In the rows, 128 means zero.
These are runs of 6 systems, one row a step. Runs of the same system follow the same rule from any start.
trace 1, S:
[[135 147  98 129  96 137 112 134 135 136 154 116 133  67 205 197  68 120]
 [142 148 102 129 109 144 153 118 183  66 177 119 128 134 179 109  57 159]
 [136 150  63 132 175 105 159 151 151  80 128 166 173 127 161 110  70  85]
 [171 164  71  82 142  94 141 148 159 112  88 143 174 114 187 177 126 157]
 [104 124  47  73 120 128 152 172 163 120 136  98  95  96 195 153 112 144]
 [133 153  81 145  71 153 149 142 174 107 141 144 130  53 192 137  82 100]
 [163 140  98 148 137 109 144 116 151  65 163  96 163  98 216 100  83 129]
 [127 152  70  97 139  82 178 153 143  91 176 159 194 143 175 160  74 111]
 [156 178  74  90 173 127 188 155 195 123 108 133 143  93 173 174  86 169]]
trace 2, Q:
[[141 156 143 159 122 127 101 133 111 128 134 174 141 126 112 114 105 120]
 [156 126 144 123 160 118 117 127 129 110 112 103 112 179 127 126 121 149]
 [ 99 114  94  95 119 126 141 147 133 139 106 152 131 150 113 158 127  99]
 [139 132 137 130 112 147 133 118 150 142  93 123 119  88 126 121 170 152]
 [102  93 115 136 124 118 105 125  90 128 160 102 124 108 153 112 137 111]
 [148 161 170 145  88 113 148 140 124 127 170 144 145 138 112 131 124 129]
 [123 115 144 139 194 147 149 105 135 129 123 103 120 145 119 133  95 126]
 [105 140  98 104 123 131 100 121 127 140 119 197 152 145 102 134 110 148]
 [154 138 132 121 153 123 111 159 131 129  89 101  80 126 126  94 168 162]]
trace 3, Q:
[[114 152 112 122 144 124 173 184 140 153 148 124 100  74 120 106 150 138]
 [140 139 135 168 126 142  87 125 104 139 137 120 118  85 161 156  83 105]
 [148 139 137 127  94 128 128 112 153  81 155 127 132 175 140 109  94 153]
 [125 126  98 123 187 114 169 148 145 106 107 139 143 147 119 102 122  96]
 [144 150 105 104 134 111 113 126 124 151  93 157 165 105 139 173 144 151]
 [120 119 108 101 117 133 126 146 139 133 146  82  84 107 158 132 136 168]
 [116 135 112 155  88 135 131 152 129 120 155 140 121  98 146 119  98  79]
 [176 145 156 158 132 126 136  99 144  94 126 121 154 130 145 105 118 140]
 [110 118  90  99 176 102 146 130 121 115 149 134 159 157 138 133 109 124]]
trace 4, S (9 x 18):
[[174 164 142 188 137 127 179 151 159 120  90 137 140  59 141 118 131  61]
 [130  91 106 110 153 107  97  81  99 117 155  85 168 125 192 163 118 152]
 [102 164 104  92  90 123 186 156 166 125 190 174 146 135 109 134 107 163]
 [155 160 112 157 210 140 138 161 143 134  98 122  97  81 146 120  87 118]
 [135 128  87 104  90 120  57 115 114 110 118 157 147 149 172 163  89 134]
 [155 143 117 108 100 122 180 157 189  81 117 105 106 151 141  94 144 137]
 [ 98  94  79 134 156 123 148 133 119 129 111 120 149  86 160 146 121  58]
 [150 150 125 116  82 128 139  95 151 131 151 139 176  82 162 153 143 191]
 [105 134  93 125 174 114 153 174 121 113 194  99 101 112 155  93  91 134]]
trace 5, T (9 x 18):
[[147 143  96  99 211 147 133 110 158 146 102  99 123  81 169 165 109 208]
 [103 146  44 100  79 129  73 179 126 110 148 166  95 109 175 122  79 125]
 [215 181 153 167 102 118 160 159 186  74  92 108 114 122 158  94 127 108]
 [114  81  89 135 165 107 149 104 116  80 142  97 168 147 182 144  80  48]
 [128 158 102  97  85 122 193  94 181 123 145 189 222  92 133 149 144 170]
 [116 145  80 126 232 126 156 164 127 149 158  90 104  42 174 113 104 166]
 [156 193 100 130  53 116  60 169 113 126 156 189 134 115 173 179  53 122]
 [200 160 138 129 166 135 185 142 210  57  97  79  90 179 155 105  83 152]
 [ 81  92  32 118 148 116 125 125 126  90  99 186 181 135 160 136  74  26]]
trace 6, E, 9 rows:
[[134 147 165 190 105 147 116 100 123 100 182 161 140 107 111  39 114 148]
 [156 139 151 147 206  74 113 137  75 106 147 137 162 193 107 111 110 115]
 [126 135 132  67 137 120 135 140 130 169  89 147 132 195  88 229 123 144]
 [ 89 106  97 102 130 196 124 126 176 156  67 122  53  94 110 125 139 160]
 [112 101 117 173  77 138  55 117  92 115 123 143 114  77 143  45 166  92]
 [189 129 207 165 107  72 130 135  84 103 163  72 145 165 135 108 176 108]
 [ 88 104 159 110 156 125 217 114 133 153 172 103 149 176  87 201 103  92]
 [ 90 150 124 116 150 189 144  82 168 180 122 203 144  84  71 139 108 206]
 [116 139  89 135 189 126  27 157  78 128 123 149  80 106 129  39 122 180]]
trace 7, Y (9 x 18):
[[144 172 134 155 138 121 115 176 111 147 126 164 115 126 119 163  76  82]
 [177 134 138 125 135 146  94  93 151 101  82 116 119 162 152 143  98 164]
 [ 97  93  72  93 118 121 138 137 148  91 105 134 125 165 129  96 144 102]
 [148 138 134 136 105 105 151 138 129 139 102 139 160  80 127 125 195 110]
 [112 103 127 129 134 130 134 119 109 146 167  67 122  81 172 156 136 138]
 [111 157 134 134  84 135 152 139 140 132 202 157 135 127 124 144  77 132]
 [153 159 131 164 205 144 133 126 142 114 118 148 130 127 119  96  75 140]
 [131 124  87  95 150  93  75 138  98 114 102 161 154 177 135 147 112 126]
 [169 142 123  93 106 116 147 160 167 124  67 112 103 142 131 142 174 148]]
trace 8, T (9 x 18):
[[140 141  77  91 104 131 135 147 180  91 115 125 112 130 172 118 112 156]
 [138 132  89 148 122 120 151 157 150  93 114 127 127  92 170 103 113  71]
 [165 137 122 143 110 110 146 107 141  98 144 122 185 100 180 141 115 115]
 [113 139  95 110 149 112 184 133 149 112 184 120 157 111 163 140  94 143]
 [134 180  90 127 147 131 145 149 150 136 143 178 149  83 145 153  74 139]
 [171 169  94 122 162 125 106 145 152 102 113 130 119 118 176 125  79 168]
 [145 144  70 110 114 105 127 165 150  81 111 140 128 153 175 130  88  95]
 [162 135 100 126 114 122 176 127 186  90  87 125 158 109 172 136 128 100]
 [113 108  74 125 140 123 157 111 148 104 149 110 167  73 192 126 113 115]]
trace 9, A:
[[148 118 151 126  95 141 153 125 169 113  76 121 108 151 102 107 174 122]
 [103  72 121 141 144 122 134  99 106 125 119 102 151 102 134 100 175  90]
 [122 134 165 133  92 107 137 117  97 160 184 134 164 103 111 140 166 155]
 [105 129 152 135 176 143 146 136 117 152 183  83  84 127 118 132  95 156]
 [105 138 138 149 120 168  95 111 124 143 132 185 117 149  91 143  59 117]
 [166 138 142 123 165 129  95 117 139 102  70 135 106 180 103  78 142 171]
 [112  81 108 106 127  98 106 144  91 134  78 124 128 164 118 148 172  65]
 [153 128 177 131  75 132 164 120 144 160 102 101 130  94 115 158 207 140]
 [ 72  64 125 145 137 156 143  95 114 133 183  66 106  81 148  99 134 125]]
trace 10, Y, 9 rows:
[[102  93  92 124  56 143  92 120 128 106 143 110 106 102 177 110 132 117]
 [155 147 159 171  94 107 175 143 136  92 174 117 151 108 140  79 145 100]
 [125 118 135 140 195 109 168 108 107 132 163 110 177 122 142 166  95 104]
 [119 169 103  79 137 128 143 128 151 148 152 182 162 140 115 176  94 192]
 [133 157  79 121 177 151 106 175 151 129  84 147  74  98 135 100  97 150]
 [157 132 107 137  73 108  52 151 104 102  89 140 119 142 169 130 123  85]
 [177 112 152 131  96 115 170 115 165  81 108  65 132 150 165 115 166 119]
 [ 74  79  96 120 128 128 198 102 143 130 150 127 177 100 136 153 135  73]
 [126 172 124 131 130 125 155 112 136 156 175 175 186  50 128 127 140 193]]
trace 11, E, 9 rows:
[[111 156 107  99 143 115 145 139 135 138 140 196 161 139  86 113 135 166]
 [142 149 114 126 185 123  94 168 105 155  93 124  91 108 127 138 128 145]
 [125 111 123 120  67 137  78 134 116 131 119 110  90 144 150 165 111 107]
 [148 118 157 149  88 149 157 112 173  92 113 107 107 143 120  89 142 117]
 [104  91 120 148 162 115 156  95 111 115 134 135 183 116 119  97 150  91]
 [138 155 147 108 135  94 139 130 103 161 154 144 170 115 114 155 166 182]
 [102 142 117 115 164 140 135 173 121 164 160 105  70 119 122 153  84 147]
 [128 146 134 155  84 170  77 119 135 128 114 174 106 127 121 139  71 118]
 [163 112 136 143 152 130 104 106 145  76  89 106 112 174 135  61 137 148]]
trace 12, A:
[[164 133 139 128 113 153  81  53 147 130  73 164 171 104 130 130 154 201]
 [ 89  90  79  82 134  85 114 174  93 110 154  93  97 154 138  73 176 135]
 [154 163 180 171  87 113 156 170 107 167 133 140 129  93 109 175 135  59]
 [142 103 152 134 147 172 138  58 159 116 140  58 110 123 163 139  97 184]
 [ 55 114  82 115 108 136 129 125 125 118 170 204 157 152  91  91 104 110]
 [192 188 164 151 199  97 116 158 108 139 100 144 134 122 101  97 157 164]
 [107  82 103  91 131 122  77 130  91 149 107  83 101 163 163 211 105 101]
 [137 150 154 123  35 163 173 134 200 134 103 153 105 118  93 132 158 140]
 [113  76 108 171 195 136 129 100 120  90 123  80 120  93 159  36 144  99]]

Name the system that made each run.
trace 13:
[[172 134 145 100 122 125 160  98 171 118  94  99 147 132 143 151 165 187]
 [ 50  91  64 105 154 131 141 153 109 140 164 126 111 101 132 109 122 105]]
	S
trace 14:
[[169 124 158 128  81 112 142 149 150  68 138  73  90 201 143  88 137 125]
 [106  98 109 130 152 114 196 124 142 118 100 142 179 141 116 156 129  37]]
	Q
trace 15 (2 x 18):
[[141 143 117 133 111 143  99 164 143 130  72 161  89 131 109 109 131 113]
 [157  94 142 148 106 128  86 107 113 107  86  94 115 132 152 105 164 105]]
	Y
trace 16 (2 x 18):
[[154 133 112 117 125  93  69 153  93 113 123 114 121 154 166 140 116 124]
 [160 132 138 114  90 120 168 145 173 103 104 105 114 164 140 154 130 110]]
	Y
trace 17:
[[167 149 155 145  73 130 122 106 159  60 180 109 126 163 154  68 104 176]
 [119 122  96 133 210  93 184 160 124  93 133 133 157 161 125 106  98  60]]
	Q
trace 18:
[[138 125 172 170 161 110 114 135  67 152 151 111 137 137 124 180  90  67]
 [128 130 166 100 101 162 137  77 161 135 136 135 130 184  95 179  98 190]]
	E
trace 19:
[[160 138 180 156 135 158 145 100 150 151 103 109 120 105 120 163 127 140]
 [ 76  85  98 118 135 145 100  91 112 119 153 136 130 141 129 109 102 135]]
	Q
trace 20 (2 x 18):
[[104 115 153 112  89 159 122  87 147 139 141 138 118 146  93 116 145 188]
 [112 126 139 163 165 131 120 153 103 134 133 141  99 118  89  57 140 104]]
	S
trace 21:
[[129 142 132 135 139 121 201 143 157 116 153 123 146 122 122 124 122 112]
 [118 131 102 129 181 132 129 111 123 146 128 142 153  94 143 155  99 137]]
	S
trace 22:
[[142 147 130 103 111 102 135 151 123 139 159 112 125 115 138 132 159 182]
 [112 129 121 145 139 140 147 156 124 143 157 105  94 108 143 150  87  91]]
	Q
trace 23, 2 rows:
[[107 124 111 101 201 100 134 149 104 125 153 129 124 163 100  79 143 163]
 [136 151 139 108 123 110 106 176  99 177  98 156 114 145  94 186 141 108]]
	Y
trace 24:
[[112 101  92 107 151 126 124 128 137 102 101 135 127 181 129 128 100 101]
 [148 147 127 116 116 115 142 135 146 139  75 166 159 115 107 140 175 127]]
	A
trace 25 (2 x 18):
[[135 148 113 116 120 115 112 170 130  97 160 131  92 181 131  98  89 144]
 [155 143 131 138 139 119 149 148 146 115  71 154 135 156 113 142 120  72]]
	T
trace 26, 2 rows:
[[137 125 150 142 170 136 128 119 116 136 148  92 111 138 137 151  91 135]
 [108 131 117 112 101 143 120 114 145 125 136 173 136 165 107 143  93 135]]
	E
trace 27:
[[127 128 137 148 143 121  97 111  99 139 124 163 159 105 106  93 154 136]
 [148 142 157 120 130  91 111 158  91 141 144 109 117 151 118 135 158 151]]
	S
trace 28:
[[122 103 134 156 202 107 182 130 103 133 142  87 155 116 143 160 108  53]
 [113 144 123  94 120 145 131  65 148 155 149 181 193 118 117 193 107 198]]
	S
trace 29 (2 x 18):
[[163 149 172 152  48 112 123 138 130 112 149 123 121 125 127  93 169 135]
 [121  96 161 154 168 112 161 128 100 123 156  74 125 151 126 134 124  76]]
	S
trace 30:
[[113 138  90 135 203 135  99 136 104 158 135 138 121  72 146 139  89 148]
 [156 177 114 116  77 125  72 163 130 117 147 153 101 145 153 134  87 167]]
	Q
trace 31, 2 rows:
[[141 169 125 115 145  99 135 154 116 154 145 151 155  81 120 119 169 183]
 [120 134 117 126 150 129 105 173 103 154 144  92  73 111 156 168  87 117]]
	Y
trace 32 (2 x 18):
[[134 118 103 115 123 115 128 118 139 102 142 100 137 118 172 110 135 152]
 [114 143 108 121 112 106 157 160 124 126 163 149 148 117 136 137 115 103]]
	A
trace 33, 2 rows:
[[117 121 149 121 161 123  97 112  90 145 169 110 123 146 115 119 131 183]
 [105 135 146 127 128 140 117 155 110 158 132 146  88 163  82 156 102 113]]
	A
trace 34, 2 rows:
[[139 152 118 117 196 146 155 158 160 149  89 117  81  96 112 116 134 178]
 [ 90 102  80 129  98 134  56 135  86 139 125 151 118 102 157 140 103  87]]
	E
trace 35, 2 rows:
[[117 159 138 135  74 130 150 147 143 120 175 180 135 133  95  88 132 145]
 [151 131 140 158 218 117 124 136 108 118 124  97 117 134 134 104 105 117]]
	A
